Each named move below is a turn or a mirror, shown by a few rows before and after it. Which moves, in which order, take the first row of each later pair to the second? The first pair is answered.
j346 (before |-> after):
[ 24.7  -6.9   1.4  -3.5   0.5  -8.0 -21.4  18.0] |-> [  1.3 -13.4   5.0  27.1   8.7 -23.6   5.8  -4.2]
[ -4.1   2.9   0.2   1.1  -2.2  -1.9 -20.0 -18.4] |-> [ -4.6   4.0   1.0   2.9  -0.5  -2.6 -24.3 -18.7]
[ 15.8  -9.0  -5.2  -9.8 -14.2   0.2 -10.1  11.0] |-> [ -7.7 -15.5  -3.9  14.4  -6.7 -11.2  12.4  -8.3]
j361 (before |-> after):
[  3.1 -15.7   5.9  13.2 -17.6 -16.9  -6.3 -22.8] |-> [  2.1 -13.5   5.1  15.6 -17.1 -15.2  -3.7 -21.1]
[-36.4  12.9   2.5  16.3  43.8  13.0  46.8  -7.3] |-> [ 26.1 -20.2   4.9 -19.3 -19.4   8.3  13.1  58.9]
[-20.2   5.9   7.5  16.3 -16.1 -22.6   6.0 -37.8] |-> [  8.8  -7.8   8.1  -1.1 -45.3 -21.6  -6.6  -5.8]
j93 (before |-> after):
[ 20.4 -11.2   8.0 -17.6 -37.9   1.1 -15.8  27.8] |-> [ -6.3   3.1   5.3  -7.9 -40.3  -9.7 -30.2 -22.7]
[  6.8   4.6   2.7 -15.1 -15.2   2.0   6.8   9.9] |-> [  2.5   5.7   4.3 -11.7 -19.0  -5.0   2.0  -7.2]
[ -1.3   1.0   8.4 -12.7  28.0  28.1   9.0  24.1] |-> [ 15.6 -19.9  11.0 -17.9  -9.0  11.0  -3.4  35.5]
[ -1.3  27.7  -1.4 -15.9   4.4  11.9 -25.1  -9.4] |-> [  3.5  25.8  -0.1 -21.9  12.6  19.1 -17.1   7.7]

Between the rows of a pair lie 2 to 3 moves.
[-20.2   5.6   3.6  18.4  -0.7  -2.7  29.0  -3.1] |-> [ 11.3   3.6   3.7 -10.9 -11.1  14.6   7.7  34.1]
j93 j346
[ -5.5  19.8  -5.9 -17.3   7.2  24.7 -36.9 -19.2] |-> [-12.5  11.1  -4.1   0.9  40.8  30.7   7.9   4.3]
j346 j93
[-24.2  49.4 -11.0 -18.8  27.6  27.4 -31.3 -31.2] |-> [-18.7  45.4 -12.4 -22.5  13.1  21.3 -44.4 -34.6]
j361 j93 j361
[ 12.1 -13.6   1.4   4.0 -17.5 -15.2   2.5   7.6] |-> [ -2.3  11.5  -1.5  -0.3  -1.3  -4.6 -15.2 -24.4]
j93 j346 j93
[ -1.5 -13.7  -0.9  17.3  26.7   9.6  47.9  34.0] |-> [-26.9  -3.8   2.2  32.4 -12.1 -24.4   8.6 -43.4]
j93 j93 j93
[ -2.2  12.1  -5.7 -16.0  -8.0   2.6 -16.2 -23.3] |-> [-12.3   9.3  -4.6  -1.3  21.1   5.6  21.9  -8.2]
j93 j93 j346
[ -3.9 -13.2   1.1   8.2 -18.9 -11.9   9.1   8.1] |-> [ -1.0 -14.6  -0.7   6.1 -17.1  -6.1  10.3  15.9]
j361 j93 j361
[-23.3  15.8  12.1 -10.6  51.1  21.1   8.7 -10.7] |-> [-34.4  -3.5  16.8  12.9  41.1  -0.7  31.3 -14.4]
j346 j361 j346
[ -0.3   3.9 -17.1 -12.2 -39.5 -10.2 -58.1 -31.6] |-> [-41.3  22.7 -22.4  15.6  37.4  10.0  -1.5 -45.1]
j346 j93
[-13.6  10.9  -2.2  -1.0   5.3   0.7  -9.3 -23.7] |-> [ -1.1  14.7   0.2 -12.9   7.2  11.2 -21.2  -9.2]
j346 j361 j93
[ -5.6  -6.5   2.0  14.1  14.6 -12.9   7.7 -10.8] |-> [  0.1 -12.5   4.5  15.3   7.9 -14.5  10.0  -8.9]
j361 j346 j361
[ -8.6 -15.1  -7.2   8.0  25.1  -2.9  32.0  26.0] |-> [-31.7   0.3  -4.6  16.1  24.5 -12.7  14.7 -20.5]
j346 j93 j361
[  7.9  -6.0 -10.0 -13.7 -18.3   1.9 -17.5 -37.3] |-> [ 27.5 -13.1 -10.6 -21.9   6.6  22.8   7.5  16.3]
j93 j93 j93
[-16.9  30.7   1.0   4.9  22.3  19.3  -0.6 -17.8] |-> [ 15.9  -1.5   5.6  -1.4 -40.5  -7.5 -17.2   4.0]
j93 j93 j93
[  9.7  31.0   7.0 -15.9   5.6  41.3  -9.2  29.8] |-> [-10.4  43.6   4.7  -7.6  14.4  37.5 -13.2  -6.6]
j93 j361 j346
[ 11.1 -22.1  -0.2   3.1 -23.7  -5.6   4.7  21.6] |-> [ 11.7   0.6  -3.7 -17.7 -20.5   8.9 -29.4   2.4]
j361 j346 j93
[  9.1 -32.1   7.4   6.9 -23.4 -11.2  24.8   0.6] |-> [ 27.3 -15.6   4.8 -24.5 -18.8  14.2  -4.6  13.4]
j361 j346
[  9.1  12.8  -3.0 -29.6  -3.2  27.0  -9.2   4.2] |-> [  7.3  13.2  -2.1 -24.4 -16.3  14.5 -18.2  -9.6]
j93 j93
[ 22.7 -15.0  -2.5 -20.1 -17.6  11.5  -8.5  21.3] |-> [-14.9   4.3  -4.8   0.9  -4.7  -2.5 -10.4 -41.7]
j93 j361
[ 16.9 -23.1   2.6 -16.8 -23.0 -13.1 -14.6  -2.7] |-> [  1.2   9.4  -2.6 -25.6  22.4  15.6 -17.2 -19.0]
j93 j93 j346
